(in the rows, 128 means zero)
One turn sends every row of this set to another row. A few are shown first. Where does it send the rows asked after them?
J364: [ 83 142 154 120 150 151 138 155 129 130  91  95 115 146 129 128 107 165
 134 111 140 127 135  98 106 147 112 124 157 125 140 143]
J146: [130 107 154 133  87 161 166 166 120  87 117  83  94 151 126 118 104 141
 148 105 149 145 127  94 112 120 107 129 187 127 146 108]
J605: [123 103 156 100 115 126 151 171 129 121  98  97  89 141 132 133  91 134
 133 111 160 141 138 121 114 149  85 135 156 112 157 133]
J824: [ 98 117 128 118 107 141 131 168 134 128  97  98  85 140 128 144 131 105
 138 135 107 114 119 103 123 139 120 150 174 123 108 156]
J722: [ 99 114 149 120 115 131 157 175 102 118  91 117 100 165 138 164 105 149
 137 106 139 144 113 111  78 149  88 118 160 120 141 142]
J494: [104 122 154 117 127 142 162 171  86 132  93 107 112 163 132 164 111 139
 137 110 143 147 109 105  89 143  92 126 166 131 133 147]
J108: [ 99 116 128 118 106 140 132 169 132 129  98  99  84 140 128 145 131 103
 138 135 108 115 118 103 123 139 119 151 174 123 108 157]
J885: [109 122 151 142 100 167 154 159 133  84 114  84 100 150 126 110 107 161
 148 104 139 135 133  86 107 122 119 121 184 127 144 109]
J283: [146 106 124 152 113 162 139 150 150 103 104  98  87 125 105 118 127 124
 130 120 129 125 126  99  96 107 107 148 168 127 117 136]
J806: [125 114 161  97 130 138 153 164 119 134  99  86 101 138 126 129  96 127
 133 114 164 142 136 114 127 145  92 144 161 122 150 138]
J249: [132 113 120 161 116 165 139 151 141 101 100 105  93 134 107 128 133 134
 131 118 119 125 117  94  81 106 110 139 169 130 110 140]
J88: [148 102 123 153 106 160 148 156 132 103 103 104  88 134 106 134 131 118
 131 119 127 132 113 100  85 105 101 146 172 131 113 139]
J451: [ 83 130 150 121 136 139 134 161 143 117  90 104 101 147 135 128 100 170
 133 108 138 126 140 106  98 152 104 118 151 113 148 137]
J835: [113 116 150 145  90 164 166 166 110  84 113  93 101 162 129 131 112 154
 150 103 136 144 116  87  92 120 112 119 188 131 137 112]
J218: [ 98 117 128 119 106 141 132 169 132 128  98  99  85 140 128 146 132 105
 138 135 107 115 118 102 122 140 120 151 174 123 107 157]

J218 -> J824
J451 -> J605
Now find these:
J249 -> J283
J885 -> J146
J494 -> J364

One turn sends every row of this set to another row. A few are shown first. Where does it send the rows asked after them?
J414: [ 88 138 103 132 105 138 143 107  94 116 126 146 133 116 142 113 148 110
 126]
J621: [ 98 129 105 137 129 118 107 132  98 124 150 185 143 120 116 142 161 102
 129]
J284: [127 144 113 153 128 146 110 103 101 122 176 122 120 130 111 135 150 118
 123]
J735: [ 86 118 101 152 135 155 111 122  96 124 150 116 124 125 121 135 186 132
 139]
J110: [ 80 121 106 145 103 153 113 122  78 147 154 131 141 123 128 151 128 134
 116]
J94: [106  94 118 140 127 130 144 119  91  89 147 146 124 118 117 123 138 105
 141]
J573: [ 93 120 102 133 118 177 111 111  92 119 156 175 129 121 119 134 135  88
 115]
J883: [ 92 131 122 149 137 170 117 108  97 129 135 172 120 117 115 146 157 107
 107]
J368: [118 112 133 154 129 134 105 125 107 114 157 143 123 117 115 136 163  70
 135]
J531: [ 92 101 104 144 106 125 102 144 111 116 145 131 132 118  96 146 169 118
 120]
J607: [ 77 113 105 139 126 141 128 134  85 128 137 133 145 115 132 164 118 107
 112]
J618: [116 110  96 132 126 121 114 117  91 121 166 119 142 134 113 103 157 104
 134]
J706: [ 99 124 136 148 131 146  84 128 101 136 138 123 107 115 109 137 141 111
 143]
J985: [ 95 131 118 138 129 156 134 109  94 113 135 130 121 139 153 113 131 112
 133]
J669: [ 79 107  98 154 103 131 121 147  98 133 175 135 131 113 123 116 136  96
 114]

J706 -> J284
J985 -> J110
Now find these:
J573 -> J414
J368 -> J618
J669 -> J621

One turn sends every row of this set to another row. A few are shown first. Where does it send the rows asked after them?
J409: [138 106 124 144 129 134 140 106 113 135 135 125 147 136 112 110 122 132
  88 114 114]
J613: [111 131 126 140  97 114 128 117 115 132 169 106 133 126  98 124 121 144
 109 170 118]
J718: [135 133 133 117 119 130 149 134  90 138 135 111 127 127 124 115 126 111
 111 124 106]
J360: [117 113 134 128  98 122 131 121 116 144 163 104 138 118  91 121 128 136
 110 180 115]
J759: [ 85 120 113 126 130 153 125 135 117 129 144 133 142 145 125 113 110 115
 124 143 105]
J913: [136 117 144 111  90 121 131 112 103 136 129 130 129 126  96 141 150 134
 104 129 119]
J654: [112 128  95 107 116 136 136 116 113 116 144 102 145 122 121 135 147 113
 135 157 107]
J257: [135 107 124 136 136 120 134 121 133 138 174 149 136 145  82 116 138 135
 142 156 111]
J991: [144 108 137 107  84 120 132 108 102 137 143 136 137 129  96 140 143 138
 108 127 115]
J752: [147 114 138 152 123 136 149 116 123 151 138 133 146 136 108 116 132 131
  97 120 119]
J670: [104 111 108 128 120 116 120 107 120 124 168 150 140 134  88 136 110 159
 108 136 106]
J688: [134  93 124 133 124 131 152 100 112 134 130 128 141 140 110 112 129 134
  91 120 110]
J505: [132 113 123 121 123 133 144  99 111 140 151 131 139 115 115 137 142 126
 124  91 101]
J102: [132  95 115 130 137 125 120 122 127 109 161 132 119 139 116 145 147 147
 110 161  91]
J348: [143 102 137 104 107 121 128 111  99 125 130 121 131 133  97 121 156 121
 115 131 115]
J601: [129 111 145 123 116 140 135 111 113 155 152 132 131 123 113 120 133 122
 133  96 104]
J891: [110 110 110 131 129 124 129 110 128 137 160 149 150 117  84 145 117 155
 100 136 103]
J314: [100 130 127 115 102 140 121 134 135 130 151 133 117 149 136 141 141 138
 139 151 107]
J411: [122 109 132 134 142 136 121 125 132 139 169 151 148 130  81 121 145 118
 145 146 114]
J869: [108 121 108 116 109 130 125 109 110 113 165 102 150 115 109 135 151 112
 136 159 113]
J619: [104 121 134 136  96 148 120 133 132 141 152 127 113 141 131 146 133 141
 126 159 103]
J245: [ 93 115 105 130 123 151 106 119 111 124 140 126 132 146 112 114 111 124
 137 136 103]
J423: [142 134 132 127 119 132 140 132 110 130 128 116 130 132 138 135 140 125
  91 127 110]
J55: [151  92 137 101  99 123 127 111 102 129 144 131 135 137  99 123 150 126
 117 131 110]
J827: [ 94 121 104 119 143 150 117 126 119 133 142 132 144 133 111 113 110 121
 133 126 102]
J74: [110 120 129 140 105 122 141 126 111 139 172 123 146 123  93 124 113 135
 100 176 114]
J946: [110 137  93 115 105 127 137 110 110 116 161 106 141 131 116 129 138 119
 148 154 111]
J154: [119 150  98 149 136 133 147 118 137 135 154 141 149 137 104 139 138 127
 139 136 118]
J89: [ 91 127 112 135 138 142 110 126 124 129 148 135 133 149 116 109 108 132
 132 127 109]
J181: [114 146 107 135 134 145 147 129 138 150 146 147 151 125 105 148 136 125
 138 135 112]
J483: [122 144 101 148 119 144 146 120 134 139 146 144 142 138 105 155 148 126
 144 146 114]
J927: [140 106 141 143 111 131 161 108 119 155 135 134 140 138 102 115 131 133
  99 128 117]
J870: [125  93 120 118 125 122 129 120 135 116 152 121 131 131 115 143 154 146
  98 172 101]
J761: [121 120  90 130 114 133 138 105 109 112 160  99 140 126 117 132 142 119
 136 162 103]
J169: [ 95 115 111 127 128 129 111 109 120 124 163 152 153 120  87 146 122 142
 110 128 109]
J336: [ 99 131 133 112  98 147 123 140 130 144 140 122 125 133 129 143 139 129
 131 157 109]
J754: [136 109 123 143 143 135 125 133 123 138 160 146 131 147  84 114 134 123
 144 155 106]
J216: [144 135 133 129 114 132 141 130  98 136 134 103 135 128 125 115 132 112
 102 131 115]
J152: [140 115 118 109 111 136 142 105 107 137 152 138 145 123 118 137 142 121
 134  97 103]
J793: [122 124 127 146 100 122 127 120 105 143 176 114 130 118  86 128 117 137
 122 168 110]
J472: [110 145 101 139 128 143 159 128 131 135 150 143 156 134 116 146 138 116
 129 151 114]
J712: [131 114 137 111 103 142 131 116 107 150 151 139 136 129 117 127 130 122
 137  99 105]
J57: [107 126  98 139 122 128 121 112 112 124 154 149 139 129  87 151 111 152
 105 136 104]
J426: [139 136 129 118 121 130 153 133 104 134 129 127 125 129 133 139 140 122
 101 120 103]
J747: [ 97 118 141 119 101 142 112 132 134 132 158 128 127 130 126 149 153 132
 126 157 111]
J871: [130  94 129 131 147 131 128 125 131 145 167 142 144 132  81 109 130 130
 132 152 105]
J772: [127 107 121 129 132 117 125 123 134 110 159 121 122 146 121 130 154 144
 111 171 106]
J778: [124  93 121 128 140 124 136 129 130 114 162 135 137 141 117 131 144 136
  97 173 100]

J613 -> J257
J619 -> J793
Now find these:
J411 -> J759
J870 -> J891
J991 -> J752
J927 -> J601

One turn sends every row of this set to another row. A few are shown first. Where does it send the rows asked after them?
J291: [ 92 144 123 123 124 151 139 108 126 117 137 104 133 134 117 137 132 116
 144]
J847: [112 143 111 114 146 101 141 133 110 137 132 122 121 130 133 127 157  88
 117]
J260: [128 147 123 122 124 140 142 159  93 141 133 153 133 128 129 104 139 128
 111]
J952: [106 130 130 114 121 135 136 135  95 129 112 144 143 135 105 125 161  97
 114]
J322: [141 130 130 129 130 134 153 137 108 132 150 113 135 133 137 122 134 126
 154]
J893: [102 151 107 143 128 138 121 144  75 105 116 118 133 142 129 127 135 109
 116]
J932: [116 138 114 109 125 145 123 151  99 129 143 112 134 112 135 121 161 109
 113]
J696: [121 151  97 147 132 140 138 102 134 148 117 140 144 128 109 111 143 123
 128]
J248: [125 137 115 126 115 118 103 133 108 128 128 116 126 125 138  95 123 109
 129]
J600: [141 163 119 131 153 124 145 120 105 112 138 113 126 124 105 133 149 132
 112]
J724: [122 124 102 134 131 143 146 115 120 118 126  94 140 118 115 122 124  92
 132]
J44: [118 142 110 113 111 151 154 134  92 146 100 146 136 148 110 133 127 131
 129]
J520: [ 94 148 108 123 148 125 147 131 111 137 125 119  89 142 101 121 139 116
 127]
J689: [110 127 100 121 136 131 150 126  92 106 116 134 124 177 117 121 131 124
 118]
J642: [127 139  96 129 133  94 124 121 101 147 131 117 133 130 132 138 149 141
 131]
J251: [106 142 101 137 153 142 109 108  83 126 125 137 136 125 133 122 137 113
 122]
J584: [145 118 113 130 116 145 133 120  98 140 118 133 135 150 147 116 121 108
 114]
J264: [124 155  97 134 106 153 130 111 116 123 147 129 110 158  97 123 145 120
 126]
J802: [109 132 101 116 117 151 125 145  95 130 154 110 126 130  99 155 127 114
 120]
J112: [127 151 105 134 129 141 138 150 112 150 121 141 111 157  91 108 120 119
 120]
J241: [126 139 101 113 126 110 140 138 140 153 126 118 109 134 114 115 128 117
 104]
J698: [ 94 157 106 125 118 138 133 128 110 131 130 110 167 160  99 122 134 117
 119]
J104: [155 135  94 134 114 138 139 123 100 105 121 140 135 131 117 129 117 115
 106]
J117: [101 133  97 114 137 126 147 131 100 126 165 119 113 110 126 130 140 116
 138]
J833: [127 165 108 143 123 109 132 106 107 153 139 142 124 133 115 105 127 131
 119]
J116: [125 131 108 145 142 116 132 122 122 111 140 132 120 145  96 136 163 118
 114]
J356: [125 134 103 127 128 133 153 134 112 142 139  95 148 133 119 121 114 155
 119]
J479: [114 134  98 107 115 133 128 127 121 148 128 132 136 145  87 139 107 131
 115]
J454: [117 160 106 127 157 145 141 128 110 131 126 114 142 144 128 130  97 138
 119]
J362: [108 131  92 115 114 136 147 129 101 161 143 133 136 126 134 148 115 121
 134]

J952 -> J241
J932 -> J112
J454 -> J251
Now find these:
J356 -> J893
J689 -> J642

One turn sends every row of this set to another row. A few are shown first. Where does it send the rows asked after them?
J902: [120 149 137 109 137 142 128 134 132 132 123 120  98 128 130]
J318: [111 121 136 107 116 137 129 146 146 126 105 123 140 121 114]
J234: [120 134 138 158 146 145 162 125 124 138 139 115 139 132 145]
J553: [112 140 135 120 130 134 118 107 108 140 125 152 140 104 128]
J113: [130 134 130 131 130 119 105 124 145 133 105 152 131 103 135]
J165: [114 179 138 144 131 125 128 134 129 132 135 125 120 124 132]
J168: [138 116 145 126 135 135 116 117 153 148 117 126 112 118 132]
J658: [110 133 147 146 124 118 138 113 123 136  91 150 135 115 131]
J911: [130 149 128 144 132 136 130 125 133 111 165 119 135 123 143]
J357: [102 118 143 104 124 147 135 142 133 124 101 119 142 114 125]
J656: [112 154 162 156 111 128 106 145 128 130 124 135 141 131 133]
J455: [112 125 127 105 118 130 131 137 141 138 120 117 140 115 110]
J243: [135 132 140 158 141 140 149 105 144 111 140 123 134 121 147]
J484: [131 142 143 161 118 128 125 143 149 100 139 126 136 136 142]
J917: [109 160 130 120 134 131 130 129 122 119 101 149 118 114 134]
J507: [134 130 131 154 130 138 130 133 134 144 160 124 147 135 131]
J158: [133 155 139 150 150 129 123 115 153 139 122 125 122 104 148]
J42: [124 119 155 158 132 147 126 123 128 109 143 123 153 117 161]
J467: [107 108 142 156 124 140 146 126 131 126 143 150 143 104 115]
J48: [ 96 133 133 149 135 134 145 163 135 107 129 134 125 100 139]
J385: [102 140 141 133 123 117 108 143 112 134 108 139 142 104 149]
J365: [115 115 158 119 128 149 120 113 111 152 133 124 129 119 132]
J58: [110 130 153 128 120 126 108 159 127 139 117 113 117 126 145]
J189: [115 142 155 152 124 152 140 131 122  91 136 131 140 138 145]
J540: [140 136 137 150 130 152 131 139 152 119 137 140 134 151 124]
J377: [120 116 130 139 135 151 133 128 147 115 146 155 132  98 116]
J572: [124 138 144 136 141 170 125 152 130 109 136 133 138 139 149]
J306: [123 122 148 159 147 151 137 148 137 123 121 117 143 127 166]
J737: [123 140 157 139 148 158 113 105 126 134 129 136 141 102 151]
J552: [108 122 167 138 121 135 142 128 122 139  99 123 117 137 131]
J559: [ 92 119 143 161 124 130 152 148 123 121 135 136 139 104 130]
J721: [115 142 175 152 126 154 126 114 127 122 108 148 140 129 134]
J73: [110 119 130 111 127 130 146 126 140 142 111 112 139 109 118]
J842: [105 110 140 111 129 137 138 135 136 137 103 111 146 105 131]
J574: [114 130 125 137 142 146 132 151 151 104 136 145 121  96 132]

J234 -> J572
J243 -> J189
Now find these:
J48 -> J377
J552 -> J902
J73 -> J357
J158 -> J721
J917 -> J553

